One vector is turned by the same rotation once a step. Each row is the vector after some number of steps, and that number follows the row.
The counts run from 0 to 441.
[120 157 150 117 108 112  84 111 171 114 158 151 139 107 153 156 146 127
 129  93 172 166 127 109 171 143  99 112 171 127  97 130  97 116 154 112
 141 111 105  93  82 152 122 114 151 130 158 119 150 114  79 102 128  80]
175
[134 165 149 136 111 103  65 117 160 123 192 132 115  91 138 149 154 124
 117 117 156 160 112 124 137 134 116 149 164 126 112 147 103 116 157 143
 147 112 115 107  86 162 159  89 154 147 137 138 133 118  96  92 111  70]
168
[123 157 120 122 171  92 120 135 115 151 129 124 156 118 123 107  83 131
 164 108 145 173 116  59 133 108 105 125 115 161 166 125 110 151 136 197
 123 103 165 139 119 126 164 103 127 157 117 164 121  99  73 152 125 140]
351
[146  83 134 145 182 148 135 147 120 161 133 126 139 110 121 101  82 121
 113 170 121 158  90 129 135 135 152 155 136 125 121 157 175 110 125 132
  77 112 123  93 121 136 187 122 102 147 109  77 120 161 106  97 100 153]
250
[129  99 159 139 128 140 116 112 153 152 160 167 144 115 124 114 110 129
 157 175 124 132 109 101 160 127 173 111 137  99 149  88 122 120 137 120
 135 144  87 172 130 114 150 138  95 110 167  99 149 180 152 148  92  63]
73
[116 145 113 133 164  72 134 122 146  96 149 114 140 121 170 190 109 116
 140  61 174 162 111 148 145 120  95  98 123 118  89 155 160 151 138 108
 141 109 141 163  98 155 104 171 124 160 168 151 110 123 135 124 127 114]
194
[118 156 103 133  90 132 143 138 126 138  77 101 120  96 121 113 145  88
 112 131  85  89 152 131 128 165 111 149 158 123 128 124  86 133 107 153
 174 146 104  73 131 109 141  80 143  67 122 126 138 112 151 125 145 182]
128
[140 128 119 144 136  76  90  83 129 143 104 158 127 127 111 133 110 120
 129 157 151 141 115 117 196 105 123 140 150 173 139 136  79 165 143 158
 160 109 128 171 114 111  81 105 125 141 138 158 170  91 142 130 101  96]
367
[ 96 108 140  61 138 141 148 173 120 177 105 133 120 127 148 145 113  66
 136  99 125 125 125 130 126 133 107  89 141 114  90  81 135 110  98 131
  96 149 101 106 136 129 113 120 101 105 177 108  80 153 145 106  99 144]
431
[108  88 107 156  87 127 130 117 116 115 114 114 143 176 136 104 121 161
  93 109 110 132 120 116 159 142 119 160 114 130  78 105 131 118 128  34
 150  99 100 116 123  93  96 127 114 115 136 118 107 137 186  99  95 140]
284
[107 119 129  72 151 117 115 137 148 155 141 141 112 157 155 101 148 163
  96  62  99 159 140 124 100  97  83 101 124 143 147 157 122 114 118 117
 128  83 183 141 143 118 152 156 143 165  90 135 103  85 120 116 111 150]
5
[127 108  93 156 160  74 120 127 121 132  97 120 139 187 112 129 102 126
 129 115 169 135 138 123 162  84 127 147 162 120 157 132 108 179 102 184
 143 121 149 134 125  82 114 146 151 111 144 124 163  76 150 145 110 144]
33
[129 142 113 106 141  87 128 143 151  90 157 135 150 155 166 191 120 111
 146  82 190 168 145 134 148 117  87 127 138 100 103 144 102 139 148  97
 142 103 122 126  95 154  88 154 141 156 162 134 125 115 130 113 143 104]
187
[151 167 110 157 129 114 121 129 113 129 165 124 133  84 144 116 146 140
 143 103 141 139 157 126 115 139 116 167 123 106 159 121  71 119 152 154
 116 106  96  88 124 169 200  98 142 100 109 147  75 123 106  98 123 121]
154
[147  93 149 165 164 129 148 118 117 138 113 154 131 116 109  91 118 155
 164 158 156 149 126 158 178 126 148 122 126 129 198 104 106 116 139 106
 101 120 123 197 147 136 125 152 110 116  73 147 172 124 139 128  90 125]
55
[109 107 100 172  95 131 156 154 130 100 121  88 135 189 135 109 115 155
  92 128 106 135 136 125 133 140 119 179 116 113 104 127 136 118 142  41
 176  84 119 103 123 104 116 126 127 126 107 136 110 132 186 121 118 157]
288
[ 88 126 111  63 146 145 159 177 137 177  88 128 118 148 143 129 123  74
 134 104 124 118 144 123 116 120 104 102 125 135  98  86 130  96 114 137
 100 150  98 112 147 121 142 120  83 105 153 110  75 137 143 113 127 172]
433
[ 86 137 131  98 139  90 107 121 131 148  87 137 137 162 119  99 137 158
 140  80 150 149 141  91 150  92 105 103 136 152 132 116 126 159  99 186
 110 133 150 142 148  92 123 137 132 117 130 100 180  65  93 165 115 154]
24
[164  82 103 119 195 161 150 124 112 152 130 158 121 146 147 125 119 114
 117 146 134 113  91 175 120 126 141 169 133 144 142 136 164 111 115 144
  72 161 150 137 133 125 173 143  87 152 119  94 130 142 164  86 128 144]
241
[142 117 122  77 153 118 122 142  92 142 145 151 136 138 134 114 105 130
 151  87 146 155 115  92 114 116  72 118 132 162 170 104  96 119 114 159
 109 109 195 147 135 126 138 109 145 176  94 184 139  90  98 116 120 142]
343
[ 92 154 155 136  88 138 151 130 120 101 138 106 153 116 136  75 176 203
 140  96  72 135 136 105  99 163 103 124  80 111 137  88 142 137 119  86
 136 128 144 140 165 112 151 125 135 110  83 132 125 117 137 157 123 142]
305
[155 115 131 144 162 117 179 114 128 129 114 155 144 116 143 137 108 115
 165 150 145 142 146 166 207 145 133 114 123 112 180 100  92 152 156  80
 120 119 109 176 113 139  65 138 111 110 138 150 130 131 149 152 122 101]
386
[129 162 152 122  98 101  57 108 164 122 185 141 116  92 144 139 159 131
 120 107 155 158 110 129 147 141 105 140 166 147 102 135  99 109 157 139
 139 116 117 115  90 156 149  91 144 153 138 145 148 116  90  93 108  66]
169
[135 154 133 131 177 133 182 137 157 142 147 138 115 128 150 134 132 114
 160 171 112 131 142 170 152 118 145 131  91 119 188 118 141 135 171 112
 139 143 124 207 130 147 131 130  80 138 128 150 102 137 166 174 134 102]
395
[178  66 102 128 190 139 146 122  91 147 138 157 133 130 147 135 110 106
 116 144 142 111  92 177 134 124 145 159 143 109 130 136 147 130  95 136
  70 149 141 121 132 118 142 157 109 148 138  88 117 148 175  81 103 134]
239
[151 116 107 121 185 146 179 123 131 124 104 151 165 136 155 139 133 118
 140 143 139 109 131 154 134 130 146 144 151  88 155 138 149 151 102 162
  91 177 130 100 133 109 154 161 127 108 154  39 153 128 143 132 164 154]
230
[144 119 114 114 178 153 175 117 134 125  95 161 152 136 159 141 154 122
 143 139 138 107 129 155 138 143 142 135 137 111 144 127 154 146 101 166
  84 192 136 119 133 111 152 160 112 111 149  43 169 118 139 131 165 158]
229
[132 180 129 129 119 120  72 120 166 126 181 149 104 112 141 130 175 137
 126 117 158 145 126 129 116 124 113 163 141 158 130 141  94  94 172 156
 146 124 123 127 109 160 191  83 127 150 113 149 132  97 105  91 136  91]
165
[116  93 152 120 111 121  95 154 100 136 156 129 144 152  91 117 110 128
 133 185 131 160 102 102 132 118 153 192 106 122  77 138 137 122 143 115
  89 107  87  95 142 123 104 115 103 151 121  71 147 136 143 108  79 123]
264
[144 108 138 162 173 135 155 135 133 130 118 151 132 128 108  92 124 157
 166 169 155 151 136 153 164 118 156 137 119 134 205 106 109 115 150 116
 108 128 127 203 147 138 142 145 106 120  69 142 175 122 137 138 107 135]
56
[175  71 105 114 187 149 146 119  92 146 133 164 123 134 148 130 119 115
 119 140 139 109  88 176 125 128 142 161 131 131 129 130 159 121  98 136
  69 158 150 135 136 125 154 152  99 149 126  91 131 135 174  77 115 141]
240
[144 132 116 155 137  65  91  93 134 137 112 144 132 126 111 138  95 118
 135 164 142 149 119 106 193  96 127 148 158 152 146 148  77 170 142 163
 171  98 126 154 105 108  88 111 132 136 143 152 162  90 135 135 110 100]
366
[100 151 144 118  85 133 124 117 116 104 155 134 148 131 137  88 189 196
 139  97  69 114 143 107  80 144 109 129  94 102 142 103 113 147 106 120
 141 140 149 135 181 101 140 134 149 120  93 122 139  99 160 143 118 116]
311
[129  91 145 132 144 140 114 153 111 157 128 137 152 112 101  99  97 137
 122 181 118 171 111 108 134 128 150 168 120 120 101 160 139 112 136 118
  73  91  92  86 140 136 146 126 102 140  98  59 131 144 109  92  85 150]
257
[123 147 122 103 155  98 117 125 105 151 133 132 151 127 126 106  90 137
 162 102 149 169 108  70 129 107  96 116 108 172 162 110 113 141 134 186
 110 121 176 151 128 123 154 100 119 163 116 175 131  92  75 146 128 142]
350
[ 94 148 122 122  87  91 111 148 100 150 122  86 111  79 105 135 119  69
 130 131  60 104 115 119 105 146 125 134 112 111  78 133 132 154 105 167
 182 138 106 129 145 110 123  94 113 111 147 152 120 123 175 141  94 154]
117
[ 97 139 155 147  84 140 159 140 118  95 140  76 133 130 138  90 156 178
 119 102  83 143 111 142 116 170 101 139  87 126 116  89 167 127 131  52
 138 121 156 151 145 119 122 113 122 134  84 160 128 129 146 142  99 143]
298
[153 105 154 173 165 114 145 150 127 130 147 137 140 112 101 112 101 138
 169 193 145 153 127 147 154 111 165 143 132  92 201 127 108 136 142 126
 115 117 119 180 142 142 134 146 126 127  88 134 168 138 138 152  83 109]
59
[159  68 125 129 178 150 133 122  96 168 135 147 123 103 138 112 104 120
 105 147 130 135  65 161 141 136 146 156 124 142 115 134 176 112 109 134
  63 139 139 128 124 131 167 130  86 158 122 102 123 157 133  79  94 140]
246
[139 145 108 140 139  94 108  95 157 134 102 150 124 150 111 125 119 119
 129 166 156 136 125 118 192 106 125 147 146 189 156 130  99 147 160 154
 169 129 144 179 102 104 103  94 109 143 133 160 184  81 132 147 137 113]
369
[148  89 127 191 170 110 151 105 117 141  88 135 129 114 124  93  95 141
 135 126 162 146 118 155 199 137 137 109 157 139 187 102 129 133 108 111
 114 122 138 180 117 123 134 145 128  99 106 153 162 123 117 116  92 135]
48
[150  91 137 185 181 115 157 129 124 130 109 132 143 108 105  97  95 147
 154 160 153 153 133 155 190 125 149 120 149 102 202 124 111 134 130 107
 116 101 122 162 131 135 136 158 133 104  81 142 161 134 126 131  87 131]
53
[104 104 148 134  91 119 101 135 109 129 152 116 148 168 104 117 111 132
 120 149 133 147  89  98 150 129 146 183 107 136  51 100 161 136 139 104
 107 128  91 105 121 103 107 100  96 135 158  81 142 144 151 115  82 110]
271
